In the rows, zero is written as 128.
Each named turn below is shown by a few rows before and after it. Which turns, in which order, take the first row of each later pair to the second? The first pair is answered.
Riniz:
[108 128 114 114 143 109 133 137  44 140 124 130  84  87 146 109 141 114
 132 115 132 114 121 142 141 130 133 104 100 156 140] |-> [110 126 118 117 140 109 133 136  44 137 124 132  86  81 148 104 133 115
 134 110 128 110 124 140 140 134 137 106  99 154 136]
[100 110 136 103 168 141 187 132 135 145 180 106 123 130 129 141 201 106
 120 130 128 129 127 148 153 135 139  97 107 134 114] |-> [ 79 111 119 110 127 115 124 137 139 126 126 100 147  90 133 150 180 107
 155 130 138 135  91 149  99 168 157 126  97 161 167]
[113 123 135 117 131 111 129 130  99 128 137  97  99 150 113 131 173 117
 119 128 146 143 110 136 141 134 134  98 107 124 138] |-> [117 118 139 133 109 106 106 142 101 118 116 107 109 126 118 112 150 125
 142 121 140 132 108 123 110 153 154 114 101 127 155]
tok:
[114 133 115 122 117 106 115 130 116 122 117 136 132 140 116 141  99 129
 114 113 115 147 134 143 108 131 116 132  97 155 118] |-> [131 116 126 123 134 105 152 143 127 128 152 145 106 132 121 129 130 120
 121 113 119 123 143 133 114 135 130 108  95 138 100]
[ 87 104 103 109 104  85 131 155  91 134 113 123 126  90 142 151 141 101
 109 127 153 132 145 135  99 118 135 108 102 149  87] |-> [ 88 104 103 112  94  84 127 158  97 125 109 123 130  87 141 152 143 103
 115 123 153 133 148 129  95 126 140 110 108 142  93]
[122  98 115 135  95 139 113 139 148 119 130 120 114 141 133 131  97 154
 150 131 132 123 122  90 100 138 148 133 119 121 141] |-> [107 124 108 115 140 148 115 114 104 138 137 127 108 147 127 125  82 152
 115 133 132 138 116 113 137 102 127 140  96 151 122]
[122 128 128 116 131 155 154 114 144 142 140 117 139 162 110 154 135 129
 110 139 135 145 115 124 154 113  95 131 165 117 131] |-> [132 116 133 125 120 151 163 123 156 138 144 116 135 162 113 151 145 127
 124 136 136 137 120 116 145 126 106 122 169 106 135]
Muvek:
[148 113 139 134 109 158 159 165 123 115 142 114 154 146 149 112 117 132
 120 117 103 123 155 114 141 111 135 106 125  79  93] |-> [136 127 141 121 136 170 161 141 103 125 149 112 155 147 141 111 108 130
 100 122 106 129 143 124 162  96 120 111 119  98  87]
[132 103 157 118 121 167 157 106 167 135 136 129 149 170 113 152 148 132
 128 147 114 147 147  99 165 132 114 138 180 118 137] |-> [151  90 155 131  93 157 155 133 165 122 130 134 149 167 123 138 141 137
 139 133 101 142 168  88 148 138 134 128 171 104 130]
[164 115 136 127 135 140 125 123 145 150 130 123 123 148 123 128 135 138
 143 126  96 137 156 106 126 130 136 137 156 123 112] |-> [165 118 135 127 141 144 124 120 136 153 130 124 123 147 123 119 127 138
 137 124  93 136 159 112 130 119 137 134 151 128 110]
[120 124 145 128 149 144 129 112 164 127 127 128 120  80 130 114 148 132
 150 132 122 108 110 109 126 146 130 125 121 115 124] |-> [129 126 147 135 142 140 126 125 156 122 125 131 115  82 134 109 143 132
 152 123 115 107 120 106 126 144 136 126 116 113 119]
Tedat:
[130 119 101 103 124  91 133 117 152 111 119 122 121 103 119 150 144 119
 135 141 135 124 108 117 113 114 138 131 142 139 140] |-> [145 114 118 104 147 106 163 114 149 121 145 133 108 109 119 125 142 121
 121 139 128 113 130 109 133 104 137 119 141 129 109]
[104 147 112 126 114 119 109 116 118 118 101 124 140 131 121 127  99 138
 118 127 119 139 127 152 140 101 102 139 120 159 125] |-> [109 147 124 123 135 129 126 110 113 125 119 134 131 135 121 109 100 137
 111 127 115 127 133 147 159  91 100 132 119 156 107]
[133 110 146 146 125 144 154 123 173 123 138 132 124 118 122 123 139 125
 141 112 125 108 116  92  86 152 135 104 158 105 140] |-> [131 115 144 148 126 142 150 124 174 124 131 130 124 117 124 122 140 127
 144 113 127 111 115  94  84 155 137 105 160 105 142]
[128 126 117 133 122 140 127 118 132 141 128 130 150 160 115 145 121 136
 131 132 127 145 131 135 140 121 101 141 152 139 133] |-> [126 128 124 128 135 143 127 109 129 148 134 128 146 149 114 137 121 134
 132 136 131 140 125 135 142 120  99 144 154 146 130]
Now pairs of rows:
(two turns a pair)
[131 139 154 139 123 144 122 123 139 132 126 143 135 121 125 105 101 134
 140 139 135 118 119 118 120 143 144 137 148 124 138] |-> [133 151 144 134 122 146 125 121 119 134 121 144 136 142 119 106  89 137
 120 136 124 131 129 129 141 123 128 136 142 127 124] : Tedat, tok
[148 115 115 156 139  98 116 161  85 118 110 145 134 150 125 124 124 113
  99 114 110 151 126 160 130 117 143 150  94 147  88] |-> [121 123 119 139 165 105 101 125 105 129 110 133 146 127 113 144 138 104
 109 137 143 156  88 167 123 129 136 166 112 170 121] : Tedat, Muvek
[153 111 147 117 150 171 134 119 178 114 167 108 138 137 124 152 134 175
 127 149 122  97 109  78 155 139 126 128 186 139 133] |-> [153 104 137 126 117 149 104 142 178 100 141 108 143 114 136 150 124 182
 149 142 120  96 102  74 118 161 149 135 177 141 154] : Muvek, Tedat
[139 145 141 129 129 135 125 119 139 115 145 146 138 166 132 130 127 114
 135 145 150 128 124  97 135 124 111 104 174 111 124] |-> [133 144 126 125 116 122 114 126 134 113 134 139 136 173 137 149 135 110
 133 144 153 135 121 107 127 124 105 103 169 115 131] : Muvek, Riniz
[133 109 155 134 143 156 147 117 147 134 143 136 139 140 137 118 129 123
 136 140 127 110 136 117 141 129 137 138 155 105 119] |-> [121 111 156 129 148 152 127 108 146 136 130 136 144 124 134 122 125 119
 143 147 140 109 116 119 129 138 139 148 155 123 135] : Tedat, Tedat
[117 134 129 141  70 114 111 159 139 114 108 119 134 133 133 141 123 158
 140 118 126 135 128 118  99 141 136 125 119 131 137] |-> [101 159 125 124 115 115 109 140  95 130 117 128 121 122 130 130 105 153
 117 113 123 137 111 139 126 110 124 135  89 162 122] : tok, Riniz
[143 134 116 138  95 109 123 140 109 116  84 126 139 148 129 131 107 127
 147 114  95 150 131 121 121 131 146 146 115 131 137] |-> [125 148 107 113 134 100 138 126  87 134 106 119 114 145 126 149 136 114
 127 122 113 151 111 141 145 112 134 135  98 157 129] : tok, Riniz
[156 133 141 138 156 160 153 132 171 138 137 120 136 156 130 138 141 113
 112 137 141 111 156 118 128 155 111 103 119 102 121] |-> [164 134 142 143 155 158 153 142 152 135 135 128 131 153 135 122 128 116
 110 132 125 109 164 117 132 142 114  98 102 107 105] : Muvek, Muvek
[115 144 132 117 125 139 150 100 155 131 149 119 162 182  94 138 164 155
 123 133 157 162 125 139 151 122  92 102 173 120  98] |-> [ 96 136 142 114 136 127 115  88 167 134 134 117 168 124 100 126 162 152
 157 137 182 144  85 129 110 150 122 125 173 142 137] : Muvek, Tedat
[ 89 160  83 137 132 118 124  95 192 107 114  72 117 103 146 175 171  97
 168 143 196 137  95 120  66 139  87 158 126 158 160] |-> [145 147 139 171 159 157 140 125 140 105 132 136 106  67 162  37  77 118
 175 102 126  91 156  74  86 117 132 166  89 134  83] : Riniz, Muvek
[104 147 129 117 159 142 120  78 152 147 133 120 145 107 113 136 142 114
 131 152 157 128  84 130 137 137 121 152 162 154 154] |-> [109 137 135 126 144 139 116  86 169 144 130 118 148 106 115 138 145 117
 144 156 154 127  87 117 125 151 128 149 172 145 164] : tok, tok
[149 152 101 106 150 147 150 126 106 147 145 111 137 165 130 138 116 119
  89 121 126 161 139 136 159  95  91 133 131 149  81] |-> [138 129 107 130 101 128  89 136 152 121  98 103 170 121 136 142 101 123
 153 127 144 150 109 109  84 157 133 166 152 146 153] : Muvek, Riniz
[147 123 145 134 120 175 144 119 145 110 138 126 155 189 113 127 101 146
 109 125  93 145 166 101 162 111  99 124 157  92 106] |-> [120 129 156 103 203 165 154  94 118 147 179 124 114 136 114 115 143 120
 101 138 134 119 122 116 172 104 108 116 130 131 102] : Tedat, tok
[133 106 135 149 126 157 123  95 148 145 118 134 150 114 145  85  92 114
 135 144  96 163 148 125 126 124 127 160 128 158 138] |-> [116 118 116 138 128 147 123  83 149 152 116 118 149 126 144 123 114 105
 124 154 112 178 132 143 130 117 111 160 130 173 150] : Riniz, Riniz
[135 126 101 140 107 113 138 163 111 128 123 137  77  67 191 113 133 129
  95 114 142 119 109 126 102 139 154  79  71 142  93] |-> [134 139  80 135  92 116 141 161 101 121 113 129  84 106 184 141 129 131
  71 115 133 145 120 148 119 122 126  74  72 142  87] : Muvek, Tedat
[114 160 105 126 133 130 152 123  68 130 124 142 112 145 127 136 117 121
 100 120 102 149 141 150 161  92  94 127 103 138 105] |-> [114 158 123 125 157 136 140 115  62 137 126 156 109 114 132 106 104 120
 112 122 104 131 130 138 155  94 110 141  93 152 109] : Riniz, Tedat
[ 97 115  76 146 121 138  75 144 109 110 127 104  86 142 131 111 133 166
 126 100 128 134 120 137 123 132 144 121  98 143 143] |-> [107  97 100 157 125 146  88 146 133 109 141 106  82 130 132  94 140 169
 145 104 132 113 120 120 111 146 165 119 114 127 144] : Tedat, tok
[136 104 159 144 122 134 146 139 169 120 151 156 135 105 146  88 143 141
 130 127 129 117 144  92 113 155 141 128 132 100 108] |-> [131 109 136 132 111 114 163 143 174 121 159 139 122 137 141 133 185 134
 112 135 143 131 141 114 122 145 120 110 133  97 111] : Riniz, Muvek
[129 111 141 115 185 171 160 138 167 140 148 155 113 108 154 135 183 146
 160 136 164 125 121 112 128 120 151 112 110 124 149] |-> [124 118 125 110 174 157 160 142 168 135 142 144 111 117 155 160 197 143
 154 139 172 133 119 127 128 118 144 106 106 131 157] : Muvek, Riniz
[137 132 140 137 151 151 157 106 134 131 143 132 136 153 119 125 124 132
 112 140 127 132 144 121 153 118 108 120 151 108 109] |-> [151 122 136 156 111 140 141 130 144 116 121 135 141 151 125 117 108 139
 128 129 113 128 156 111 129 135 122 123 155  96 117] : tok, Muvek
[ 78 144 134 158  98 118  91 168  87  86  99 151 155 113 180 123 100  92
 119 106 118 141 141 114 128 125 138 135 132 177 140] |-> [112 120 153 170  86 133 127 183 116  82 125 160 147 136 182 110 114  97
 123 101 107 126 178  87 136 127 146 114 154 133 114] : Riniz, tok
[ 88 161 131  74 180 160 126  81 130 144  97 112 163 113 135 166  73 144
  68 133 128 137 111 161 143 108  85 192 172 163 135] |-> [129 143 169  93 190 185 156  99 127 143 122 139 151 109 141 107  46 154
  75 119  96 107 150 128 154 106 109 185 166 132  91] : Riniz, Riniz
[134  89 173 105 128 146 164 166 136 122 127 147 116 132 131 102 173 126
 137 125 138  80 160  84 131 143 146  87 151 102  83] |-> [ 83 125 121  78 107 121 122 133 133 116  80 109 140 158 111 189 189 118
 118 149 167 133 115 129 128 142 101 110 160 146 139] : Riniz, tok
[125 116 117 114 110 126 150 104 139 128 158 101 117 158 108 171 170 138
 104 142 139 127 128 112 146 116 121 145 153 106 118] |-> [105 138 113 101 145 125 125  92  91 138 148 113 112 125 108 143 138 134
  93 139 137 131 105 129 154  96 121 162 114 147 112] : Riniz, tok
[126 117 125 121 111 110 123 141 146 115 137 121 116 123 133 143 147 122
 133 120 138 135 121 139 118 140 130 114 137 122 144] |-> [128 114 140 124 129 117 122 137 148 120 138 133 117 103 136 117 130 122
 144 117 137 123 117 130 118 144 137 122 135 126 139] : Riniz, Tedat
[135 121 146 129 181 154 116 103 104 148 147 119 130 106 126  81  97 129
 100 118 142 136 108 137 144 108 128 149 113 147 116] |-> [162  85 149 152 109 132 124 148 160 122 139 112 129 116 139  96 128 137
 139 113 143 121 136 108  93 153 157 125 141  92 135] : tok, Tedat
[140 127 134 125 100 125 107 138 153 130 129 135 122 118 135 114  90 131
 123 116 131 125 137  90 121 156 128 139 129 127 152] |-> [141 133 133 122 100 134 122 131 160 132 137 129 128 149 128 132  97 135
 107 118 126 138 150  95 139 146 107 133 144 115 144] : Riniz, tok
[122 144 126 106 135 133 161 127 129 118 127 129 123 176 112 138 159 112
  86 120 149 158 135 155 156 101  83 119 143 146  92] |-> [104 123 145 111 141 127 131 113 171 123 121 120 135 116 115 135 175 106
 137 136 187 128  84 133 105 147 118 138 165 156 145] : tok, Tedat
[126 126 117 120 123 122 120 129 103 140 126 130 116 139 131 138 112 126
 116 123 120 129 135 138 141 116 122 124 101 141 119] |-> [136 112 126 125 120 118 130 143 114 138 137 133 109 127 137 127 132 122
 134 120 126 114 140 125 127 127 140 114 100 131 120] : Riniz, tok
[147 110 142 167  73 141 147 145 141 154 142 113 137 120 123 108 138 127
 147 118  80 110 157 106 129 129 110 120 102  82 123] |-> [115 120 114 153  55 117 113 133 139 149 116  95 149 113 121 151 153 119
 151 130 106 133 122 125 110 140  99 134 100 110 164] : Riniz, Riniz
[120 130 135 118 138 156 105 128 118 144  82 121 152 109  93 108  85 102
 113 109  99 142 122 126 139 138 116 143 112 149 133] |-> [139 109 121 128  87 123 121 175 142 128  83 111 135 120 108 132 129  94
 131 101 102 133 141 122 107 161 138 110 114 119 140] : tok, Tedat
[129 147 125 104 169 118 118 166 110 131 143 113 132 107 181 117 161 113
  97 129 177 135 117 174 138 141 127  74 109 178 117] |-> [141 127 143 126 146 118 100 186 129 117 127 122 141  82 187  91 141 118
 136 127 173 116 116 147 103 170 159  85 115 166 138] : Muvek, Riniz
[126 142 148 141 127 143  92 106 115 104 118 150 138 123 138 116  90 162
 159 124 103  97 110 120 102 138 135 140 157 133 163] |-> [139 126 160 143 133 141 112 117 130 106 141 155 121 119 144 108 113 155
 163 124 106  80 119 109  96 144 148 122 161 114 150] : tok, tok
[126 113 107 136 123 123 116 157 140 106 107  92 146 131 132 142 124 137
 148 129 119 137 125 133 111 139 115 127 143 136 149] |-> [120 125 104 129 151 119 108 149 112 119 107 101 139 108 133 124 110 131
 142 125 123 133 115 143 117 125 117 136 119 161 145] : tok, Riniz
[112 134 134 123 145 141 112  98 112 124 107 130 138 115 121 109 108 125
 140 152 135 141 111 140 151 133 125 160 137 143 138] |-> [127 113 133 139 104 124 112 125 135 110 100 126 138 112 131 117 121 128
 164 146 133 129 124 126 123 158 147 148 142 116 149] : Muvek, Muvek
[130 125 135 127 113 133 123 100 152 133 129 115 141 144 143 154 112 117
 114 145 141 141 147 130 102 133 102 132 146 137 136] |-> [120 126 135 124 115 123 105 103 146 135 125 118 137 117 150 149 107 111
 122 146 146 135 134 131  90 137 111 140 132 152 143] : tok, Riniz
[150 100 138 115 119 145 113 138 170 136 114 117 137 123 132  95 133 115
 154 129 132 126 131 117 130 124 147 142 142 119 123] |-> [150 116 124 110 118 148 114 134 145 134 103 114 140 148 125 101 113 121
 124 122 114 148 144 133 153  99 125 145 131 127 105] : tok, Tedat
[111 130 152 112 143 169 118  98 148 126 150 151 158 109 139 110 105 109
 128 149 147 135 132  98 162 115 122 144 160 164 126] |-> [108 128 148 120 124 167 108 100 159 116 138 147 167 110 142 115 102 113
 138 146 149 135 130  90 148 123 124 151 163 159 138] : tok, tok
[134 142 132  93 161 149 148  89 130 139 145 126 155 154 112 142 151 139
 108 141 138 152 113 142 154 113  76 130 147 125 112] |-> [145 114 135 122 102 126 119 126 171 112 118 125 166 131 126 141 153 148
 164 132 143 136 117 114  93 162 119 136 160  99 156] : Muvek, Riniz
[117  96 135 132 104 158 116 132 137 135 135 156 118  71 154 103 118 116
 137 106 135 117 124 120 123 115 157 145 135 162 119] |-> [112  97 130 117 121 167 150 112 155 150 163 142 108 101 145 137 161 108
 115 121 146 127 127 131 148 104 129 127 156 149 113] : Riniz, Muvek
[150  71  99 134 147 136 147 112 129 120 150 141  73 127 116  93 155 111
 148 123 116 112 103  95 118 103 141 111 142 118 115] |-> [139  76  75 131 122 113 136 118 132 118 139 127  74 130 116 128 175 106
 149 127 129 127  93 107 105 111 139 104 139 122 136] : Riniz, Muvek
[143 107 146 143 137 125 139 141 126 127 165 155 158 133 141 100 109 128
 140 127 133 110 129  82  99 170 125 143 115 112  91] |-> [118 138 123 129 145 122 114 122  85 131 142 149 165 141 131 116  83 125
 112 128 128 138 114 115 120 141  99 163  91 150  93] : Tedat, tok
[111 158 122  97 141 152 116 111  87 134 132 138 136 144 109 124  79 122
 100 135 116 138 113 162 179  73  85 136 106 160  95] |-> [130 142 142 118 124 153  99 133  88 122 123 156 140 118 119  79  46 135
 131 122  99 117 125 138 154  87 115 147 102 146  93] : Riniz, Riniz
[118 128  97  79  95 102 100 161 185 136 137 103 107 115 171 156 201 154
 145 131 123 154 102 129 115 142 155  84 157 125 183] |-> [131 153  98  79 119 109  98 180  92 140 137 141  84 106 181  87 135 162
 111 103  77 153 135 144 151  92 159  84  87 149 123] : Muvek, Muvek
[110  83 133 116 137 120 149  81 158 171 202 137 140 100 144 160 193  92
 151 144 180 109  87 148 130 148 142  89  88 145  93] |-> [127  75 134 139  99 105 111 120 141 151 170 152 141  65 160 117 149 102
 180 123 153  96  99 131  89 163 182  99  59 142  95] : Riniz, Muvek
[149 135 114 133  73  80 123 172 150 103 112 111 108 127 141 151 151 130
 147 117 108 148 156 134 110 139 136 120 113 126 177] |-> [165 148 133 125 133 118 154 157 103 123 146 136  93 132 135  98 116 136
 111 106  84 137 180 136 167  94 123 121  90 133 117] : Riniz, Muvek
[125 135 120 128 141 129 129 138  91 124 140 140 117 110 135 100 102 123
 123 116 119 131 134 143 134 120 135 121 106 145 108] |-> [108 134 124 125 145 136 111 117 110 128 130 134 132  93 129 110 101 120
 135 129 136 134 108 141 118 133 133 142 121 157 135] : Muvek, Riniz
[114 156 119 141 104 122 107  85 160 138  76 109 173  81  95 170  70 108
  96 161 156 130  96 133 129 158 166 150 138 180 129] |-> [134 126 143 136 151 121 173  93 175 160 151 109 123  70 104 161 150  89
  99 164 176  91 107 119 146 160 183 101 142 149  94] : tok, Muvek
[127 105 123 140  69 118 104 159 145 112  99 122 154 190 110 176 111 159
 146 134 136 157 139 124 106 137 120 140 168  96 147] |-> [131 128 132 126 128 149 125 133  90 132 120 148 142 197 103 138  73 162
 104 124 112 157 153 137 169  84  98 145 143 116  95] : Riniz, tok
[154  98 125 111 158 121 118 150 124 145 136 136 143 128 103 140 157 158
 129 153 141 136 115 117 133 108 132 120 146 143 116] |-> [147 106 118 108 157 125 112 141 115 144 124 136 152 129 102 144 149 160
 123 158 142 145 113 117 134 105 129 125 145 148 121] : tok, tok
[121 145 130 128 139 147 133  99 144 114 133 124 165 144 113 136 113 139
 109 140 126 137 127 127 131 129 100 153 148 122 138] |-> [139 123 140 133 142 142 164 123 159 119 158 128 139 141 122 125 146 132
 123 139 127 119 141 109 125 139 120 128 148  96 124] : tok, Muvek
[102 148 132 113 156 133  98  99 117 134 121 124 133  89 114 123 119 132
 127 135 148 125  94 139 123 136 145 145 120 165 142] |-> [140 116 161 133 150 154 133 121 140 128 146 138 126  94 120  92 118 139
 142 125 128  99 128 110 126 143 165 127 138 115 114] : Muvek, Riniz
[111 124 127 139 127 129  88 103 122 106 118 115 179 162 123 108 109 143
 124 143 107 129 145 146 144 113 138 150 156 151 153] |-> [132 109 150 139 151 138 125 115 128 114 159 129 149 161 129  80 128 139
 122 138 101 103 167 130 158 109 154 126 153 125 115] : Riniz, tok
[109 149 146 113 128 156  74 103 136 147 112 123 141 109 118 168  86 113
 103 136 121 125  79 156 155 113 132 165 135 163 165] |-> [124 144 126 121  76 138  74 133 137 128  94 115 143 145 126 195  90 119
 101 128 103 143 106 160 147 115 125 153 134 145 161] : Tedat, Tedat
[168 111 146 103 178 135 110 129  89 143 102 114 139 160 140  95 167 145
  92 139 106 134 135 166 145 108  77 149 121 117 136] |-> [173 106 152 104 181 137 107 133  85 144 104 117 135 153 144  80 159 147
  94 136 102 128 137 162 141 107  86 152 114 121 132] : Riniz, Tedat
[104 127 120 160 161 158 141 127 105 135 126 148 119  99 117  80  90 131
 142 120  99 132 132 128 138 136 113 156 101 152  95] |-> [ 87 114 124 154 150 157 139 107 172 132 126 121 142 109 104 135 141 125
 162 144 140 135 104 123 113 168 106 158 153 141 138] : Muvek, Muvek
[138 109 103 117 102 103 143 153 117 128 134 117 101 158 120 153 172 120
 105 123 125 130 146 129 129 121 127 102 108 114 117] |-> [144 107 109 139  76 109 112 162 118 114 101 130 125 143 123 127 120 134
 124 118 103 128 151 113 105 132 143 126 103 114 127] : tok, Riniz
[130 139 120 144  84 120  68 144 106 109  83 126 162 115 137 107  75 144
 140 135  97 143 128 126  99 143 130 162 115 144 152] |-> [157 133 117 153  74 125 100 162 103 107  97 130 147 152 138 104  82 148
 128 123  77 141 169 120 117 128 124 137 113 115 118] : Tedat, Tedat
[ 95 119 138 114 150 117 107 108 128 133 115 122 123 102 130 140 134 134
 131 141 140 129  93 138 127 143 124 141 121 152 156] |-> [133 103 134 137  90 126 120 141 150 108 103 119 137 154 131 141 123 151
 135 129 105 139 143 122 127 147 123 126 141 107 142] : Tedat, tok
[ 90 120 114 144 114  91 130 124 139 142  98 139 143 138 120 133 126 135
 120 113 133 113 118 130 130 144 151 147 136 143 146] |-> [110 115 126 151 121 103 156 134 129 149 119 147 127 150 123 107 122 139
 112 106 116 104 146 121 149 130 149 133 128 125 110] : Muvek, Riniz
[139 103 152 112 147 141 104 137 115  98 118 118 134 119 108  74  98 144
 131 109 130 167 112 108 134 140 121 149 157 124 103] |-> [143 101 159 107 165 147 115 127 124 104 135 119 129 118 105  75 113 139
 127 120 142 162 102 110 143 137 120 148 165 128  99] : tok, Muvek
[116 142 132 143 138 140 104 107  93 133 111 144 163 132 118  97  53 143
 129 110  99 132 138 117 167 123 112 157 117 151 107] |-> [ 99 153 111 132 135 128  91  97  97 135 102 131 164 131 111 131  68 138
 122 115 117 146 118 132 165 123  96 161 120 167 125] : Riniz, Riniz
[143  97 127 159  69  88 100 163 167  98  92 133 127 111 139 143 154 136
 182 120 120 101 130  97  53 189 179 146 152 103 150] |-> [172  92 136 164  73 110 145 182 160 100 124 142 109 147 143 127 161 142
 165 108 100  95 177  88  84 169 173 118 150  73 104] : Tedat, Tedat
[132 158 107 163 119 120 153 149 153 157  95  91  80 113 134 158 163 133
 117 121 121 144 145 119 129 126 129 107 144 112 117] |-> [129 166  97 162 110 109 138 152 138 155  79  94  81 104 137 154 153 135
 116 119 116 149 141 125 119 126 134 115 128 127 122] : Muvek, Riniz
